128 stands for zero in the data rows.
Here are some points:
[135 125 159 143 123 127 120 165 142 115 163 157 134 117  97 159 152]
[126 125 149 175 136 139 124 102 155 170 163 169  96 150 152 149 130]
[103 137  82 155 114 169 161 106 114 210 140 138  96 147 176  78  71]
[149 114 143 135 139 142 120 152 152 171 140 118  97 132 118 134 129]
[113 113 100 112 111 150 136  83  98  95  83  99 144 143 165  85  91]
[148 113 176 133 147 104 125 156 173 142 139 182  93 103 113 185 151]
[166 158 150  94 131  99 124 136 116  63 110  91 154 120  84 129 167]
[165 146  70 100 129 176 172  72 132 171 158 119 100 154 146  74  73]
[152 124  99 140 128 166 149  92 140 148 140 151 100 143 164 113 105]
[168 125 139 107 137 174  91 152 114 229 181 131 120 141 108 111 113]
[140 122 116 116 145 121 151 122 148  74  92 104 137 130 131 155 152]
[131 121 133 136 138 133 123 137 164 169 156 165 112 118 130 133 141]
[ 99 115 142 139 134 122 120 136 129  74 121 122 129 111 127 154 142]
[201 129 140  92 121 125 105 170 131 155 116 105 153 128 122 119 131]
[163 132 117  93 110 163 132 119 107 165 121 102 141 132 112  88 112]
[104 111 122 129 135 140 134 103 121 144 131 139 116 144 140 107 109]
[ 98 128 101 111 125 110 134 107 120  40 122 106 148 129 137 140 124]
[139 130 104 114 123 131 139  89 127  78 108 115 135 142 155 116 121]
[142 126 167 165 121 113 131 141 165 123 144 136 106 127 129 161 137]
[156 134 124  94 140 137 114 135 118 183 154 120 116 146  87 129 122]
[165 147 139  69 118 111 108 157 119 175 118  94 167 132 100 116 128]
[136 132 156 152 116 129 111 149 170 190 170 182  97 125 124 126 142]
[ 89 136 101 122 131 137 127 121 105  89 131 106 135 130 124 120 104]
[ 96 108 128 174 110 132 153 133 171 174 126 182 109 136 152 121 127]
[149 143 115 129 152 129 158 137 150 110 107 123 134 107 137 147 133]
[117 146 127 145 131 100 145 143 113  51 123 139 125 116 123 171 157]
[ 94 136  95 146 123 179 139  86 110 176 146 130  97 151 166  89  75]
[ 90 133 130 124 137 120 119 141  99 117  93 103 142 126 111 127 139]
[ 89 111 108 178 107 133 171 108 141 122 135 182 101 123 185 136 108]
[158 135 124 101 118 136 135 130 123 165 106 109 151 127 134 108 111]
[105 128 154 137 133 115 107 172 128 177 143 162 139 128 114 153 139]
[ 87 132 120 134 124 147 146 102 126  87 168 131 113 136 149 130 140]
[143 117  93 153 111 132 131 107 146  63  64 113 153 118 145 135 137]
[161 144 124 151 143 128 161 113 175  80 164 176 117 136 146 138 146]
[160 124 115 135 130 163 129 114 159 143 139 149 109 129 136 138 123]
[112 125 176 163 129 101 108 163 164 164 177 169 117 122 125 145 146]
[106 135  79 117 104 151 136  84 107 172  83  93 144 106 198  89  80]
[125 143 102 102 120 126 128  72  59  93  97  65 160 137 102 105 101]
[103 111 150 123 127  82 115 179 123 123  89 115 154 110  90 152 164]
[101 144 123 113 137 107  90 141  93 122 172  96 149 152  89 126 125]
[157 130 150  96 143 131 115 136 122 109 165 139 147 136  84  99 124]
[105 117 146 133 139  96 133 135  83  63 106  98 150 114 102 129 127]
[103 133 137 114 145 102  78 160  99  90 140 102 162 114  67 127 159]
[160 121 166 119 140 106 123 161 151 107 127 129 123 107 127 182 182]
[140 128 111 152 109  97 147 100 111  15  81 109 123  96 155 154 133]
[161 144 106  91 132 139 181  60 117  52  89  97 146 141 170 123 117]
[103 137 126 156 125 143 156 102 131 151 136 129 116 149 146 134  88]
[ 92 123 158 159 120 108 138 144 142 112 163 141 100 111 124 155 151]
[100 110 111 117 123 100 115 120 112  72 130 114 123 117 103 148 135]
[ 97 137 133 123 139 109  94 152 115 165 125 123 152 129  92  95 130]
[149 141 134 129 132 112 126 109 126  64  98 114 157 120 117 157 154]
[155 128 151 113 125  93  84 162 160 124 131 119 117 106 122 168 152]
[167 138  98  81 134 139 131  95  79 131  93  83 161 133 133  94  93]
[125 118 124 145 118 136 154 104 161 130 130 173  96 115 169 148 126]
[136 137 130  88 136 131  69 155 100 121 126  92 158 114  73 129 153]
[138 140 150  84 156 109  94 182 120 136 145 105 156 124  77 123 133]
[102 142  99 142 118 164 120 121 106 127 190 120 137 133 110 103 112]
[119 132  79  99 131 141 142  88  77 127  71  95 161 148 143  61  97]
[122 105 135 142 106 119 118 124 150  63 104 134 103 118 145 167 174]
[ 97 134 110 103 127 103 128 125  86 124 107 114 162 133 120 109 127]
[140 141 134  91 131 132 104 121 120 137 181 130 142 133  81 116 122]
[148 144 144 111 140  97 113 147 101  89 105 103 166 118  93 152 152]
[ 94 116 141 148 122 131 113 148 142 116 185 134 131 119 106 140 138]
[109 117 136 143 118 100 143 142 117  91  79 112 147 118 135 145 142]
[174 132 101  73 118 125  91 149 123 169 105 104 160 118 101 114 126]
[155 162 155 146 137 114 116 143 165 125 155 142 116 109 116 156 157]
[118 125 118 149 118  90 140 110 125  47  93 109 150 128 138 148 144]
[ 99 126 150 164 125 119 117 159 146 174 137 157 116 121 159 147 123]
[163 142 134  83 139 113 107 163 119 120 101  83 156 125  95 131 147]
[ 84 124  97 135 131 166 133  85 113 208 120 133 110 152 176  81  66]
[114 126  94 116 100 121 145  80  96 130  64 103 152 131 187  89  72]
[149 138 140  91 134 119  73 170  98 155 124 102 180 135  65 117 141]
[ 89 132  96 119 136 133  99 139  90 151 115 116 153 133 102  81 102]
[124 136 135 136 121 110 133 119 115  41 100 121 143 115 130 139 154]
[140 136  92 102 137 146 110 135 119 179 149 116 133 157 104  91  86]
[ 99 113  97 158 116 124 155  83 132  79 120 135 105 130 166 127 133]
[132 137 102 114 121 126 160  85  98  70  75  87 139 134 152 123 131]
[114 145 162 150 145 105 104 190 112  77 153 129 130 106  95 165 151]
[ 92 134 103 119 124  95 143 116  98  75  77  93 156 118 127 125 122]
[190 117  81  92 129 144 114 112 135 163 107 110 144 144 125  96 107]
[104 131 157 147 117  82 122 174 129  94 123 143 135 104 114 164 165]
Then 40 other points, each followed by its number:
[123 117 156 164 142 132 120 151 162 175 164 175  91 109 132 170 126] 0
[101 138 139 101 141 112 101 153  87 196 140 113 153 133  84 119 108] 1
[110 138 151 145 125  97 130 151 156 129 131 142 122 122 121 157 133] 2
[ 90 139 115 152 103  85 161  84 116  70  48 120 125 118 181 136 125] 3
[113 116 145 151 130 117  93 171 125 127 184 155 112 127  88 174 143] 4
[129 120 122 153 120 148 182  92 159  62 120 162 104 115 164 149 154] 5
[156 129 146 123 139 115  97 163 147 136 140 133 124 113 107 149 149] 6
[110 138 112 122 123 137 134 101  97 141  95  96 155 120 119 106 114] 7
[141 138 134 104 129 108 109 139 122  99 103  98 150 108 127 138 135] 8
[169 135 141 112 137 158 105 135 118 232 170 127 127 164 124 100 117] 9
[138 116 154 132 154 142 122 142 185 127 145 171  88 127 137 155 152] 10
[126 136 139 104 140 124  89 139  81 114 112  80 177 125  62 117 126] 11
[165 116 143 108 132 140  97 148 117 236 159 136 142 154  97  93 103] 12
[140 124 165 122 130  88 116 144 139  36 114 133 119 108 114 168 184] 13
[142 122 137 113 129 113 133 128 141 125 112 123 146 101 129 154 140] 14
[159 151 119  97 137  87 151 114 132  38 103 103 172 103 114 120 141] 15
[179 123 159  90 150 101  97 175 144 132 113  95 152 116 110 150 152] 16
[121 123 120 179 108 158 173  81 156  92 132 165  82 152 182 131 120] 17
[156 127 121  80 153 127  79 135  88 126 115  85 188 144  81 111 138] 18
[107 135 118 130 130 138 135 109 109 138 154 114 125 151 137 109 110] 19
[108 130 122 172 119 154 153 102 120 206 137 174 100 137 184 108  69] 20
[112 133 117 157  98 146 163  94 142 120  97 150  94 127 204 144 118] 21
[161 129 112  83 160 151 111 136 111 164 128  97 153 155 100  82 113] 22
[138 137 152 141 137 112  93 161 124 174 171 129 111 146  91 136 139] 23
[112 131  89 102 131 108 115 115  91  84 108  90 149 115 120 106 129] 24
[110 105 147 166 117 143 118 156 138 199 168 181 111 132 153 137 115] 25
[168 122  93 134 125 168 142  84 149 186 122 153 111 140 156  94 105] 26
[100 139 112 145 124 148 126 112 115 190 175 127 122 139 134 105 106] 27
[121 122 115 156  96 162 170  94 163 154 149 170  88 130 179 136 105] 28
[ 97 114  96 175 110 130 166  93 144 154  70 157 103 134 199 128 107] 29
[106 126 152 141 129 110 123 139 150 145 136 162 124 119 124 147 133] 30
[112 113 174 168 126 103 114 157 160 107 149 161 114 122 114 185 161] 31
[122 146 104 116 126 161 158  78 107 139 120 103 127 137 161  80  81] 32
[128 122 171 153 139 117 128 167 163 171 160 186  83 120 140 154 149] 33
[163 118 152 152 110 129 128 146 184 155 161 161  93 133 122 160 149] 34
[165 115 131 139 118 125 161 109 149  62 108 145 115 112 150 144 133] 35
[107 132 141 135 125  99 139 117 140  59  91 126 122 115 155 135 141] 36
[121 126  74 118 118 165 156  90 102 109 147 118 141 135 122  93  95] 37
[102 105 152 194 120 114 123 163 159 139 178 159  87 115 122 176 178] 38
[171 127 120 120 113 120 162 116 178  81  91 130 111 117 141 143 145] 39
Which three of these numbered points are nearest to each point below, looking only along the 3 directions in which the first points spread most? Their numbers follow each, nearest first.
[165 123 154 133 150  93 131 132 149  30 105 127 138  96 129 168 176] > 13 36 15
[ 92 109 164 191 135 133 159 145 168 107 156 183  77 130 144 187 144] > 38 10 31
[183 111 158 131 120 155 120 139 183 139 131 133  98 143 147 138 134] > 30 10 2
[180 113 134 150 120 153 130 142 163 196 138 157  81 129 153 137 130] > 25 0 27
[111 138 153 122 132 108 104 174 132 164  93 147 131 102 125 140 140] > 6 30 2
[126 137 138 106 164 121  76 170 121 195 139 111 152 157  81 125 123] > 1 23 12
[108 120 102 147  99 146 159 102 143  91 128 132  88 125 157 133 111] > 21 29 17
[ 90 137  92 142 119 173 133 113 103 176 159 139 111 150 146  93  69] > 26 27 20
[134 112 114 130 125 134 177 100 156  85  76 121 108 123 173 142 125] > 35 3 39
[187 117 142  78 151 107  88 191 137 139 119 101 146 114  94 143 158] > 16 6 11
[143 116 152 121 130  93 111 156 120  77 102  86 151 102  96 149 160] > 8 15 13
[102 119 143 163 107 123 152 132 164 114 157 165  88 139 156 142 149] > 10 30 2
[130 123 138 120 151 131 106 132 133 131 154 122 149 115  82 138 127] > 6 14 16
[151 120 139 119 128 122 141  94 125  90 100 101 154 107 127 137 154] > 8 24 14
[134 134  84 134 113 159 147  81  99 149 120 101 149 142 148 100  91] > 32 37 7
[ 73 134 116 139 147 171 130 129  98 181 171 145 138 148 114  92 107] > 27 26 19
[101 126  96 166 132 139 162  95 155 108 130 124  94 149 172 140 104] > 21 29 17
[100 150 142  98 122 116  90 175 103 204 149 133 156 142  71  99 114] > 1 12 23
[171 124  87 115 134 140 164  76 121  88  85 113 123 145 154 110 108] > 37 7 32
[184 119 155 119 127 119 101 173 189 151 145 155 106 120 133 169 170] > 4 34 6
[107 154 135  87 140  86  84 170  94 146 122  79 186 137  57 113 122] > 18 11 16
[120 122 170 170 128 121 130 147 168  98 162 161 103 112 103 160 175] > 31 38 10
[108 109 142 169 109 143 135 122 152 127 147 167  74 129 145 124 131] > 10 28 30
[147 138 140 172 140 134 145 130 172  58 174 174 117 120 151 163 150] > 31 10 2
[125 117  94 128 118 127 155  83 108  44  99  99 137 132 152 110 134] > 3 36 24
[169 124 163 114 130  86 103 188 172 112 111 132 132  97 116 165 183] > 6 4 16
[141 107  92 148 108 169 157  86 150 216 150 152 100 142 166  96  88] > 20 26 27
[100 143  87 109 121 139 154  79  87  49 116  92 175 137 140  98 119] > 24 3 7
[160 114 170 117 126 110 119 179 151 107 107 139 124 110 116 178 169] > 6 4 2
[124 137 140 173 127 123 140 124 157 196 154 187 106 141 152 134 115] > 25 0 34
[156 128 158 116 141 134 100 150 125 195 193 153 130 154 102 130 136] > 23 12 9
[120 146 136 142 120 157 135 139 143 185 178 156 104 135 122 138 118] > 25 27 0
[111 128 121  89 140 103  88 171 113 120 124 105 168 134  78 105 141] > 11 16 18
[156 130 100  78 136 150 123 123 104 152 132 117 156 138  98 110 103] > 22 1 7
[175 115 144  70 125 109  78 148 111 141 119  95 162 129  86 125 113] > 18 11 1
[124 125 106 117 116 123 147  82 111  66  90  87 152 120 132 125 133] > 24 15 3
[136 103 128 170 129 170 136 102 161 162 141 158 102 122 175 138 129] > 28 25 20
[111 138  97  83 125 129 130  85  80  91  97  88 165 131 117  82 108] > 24 7 37
[118 119 153 153 120 114 115 156 160 165 157 173  93 114 122 153 129] > 34 0 33
[133 117 144 124 115  98 105 148 144  74 109 102 143  90 116 154 150] > 8 13 14
[102 141 148 113 126 158 104 132  95 237 171 150 138 138 112  94  93] > 9 12 27
[ 84 128 117 167 110 117 165 118 150 114 126 165  85 137 176 140 121] > 17 21 5
[139 123 123 113 135 105 107 141  91 115 134 103 175 129  67 123 141] > 11 16 8
[ 89 132 154 150 125  99 135 161 146 115 128 139 126 104 115 158 157] > 2 31 30
[162 142 106  85 142 137 124 116 128 105 106 109 143 149 139 121 120] > 7 24 8
[ 89 132 108 159 110 127 154  94 156  48 129 142  92 128 159 151 142] > 5 35 36
[139 140 115 119 129 154 139 113 150 167 164 121 124 131 140 114  88] > 27 19 26
[105 140 135 146 122  99 113 115 110 141 121 129 137 117 117 127 122] > 14 19 8
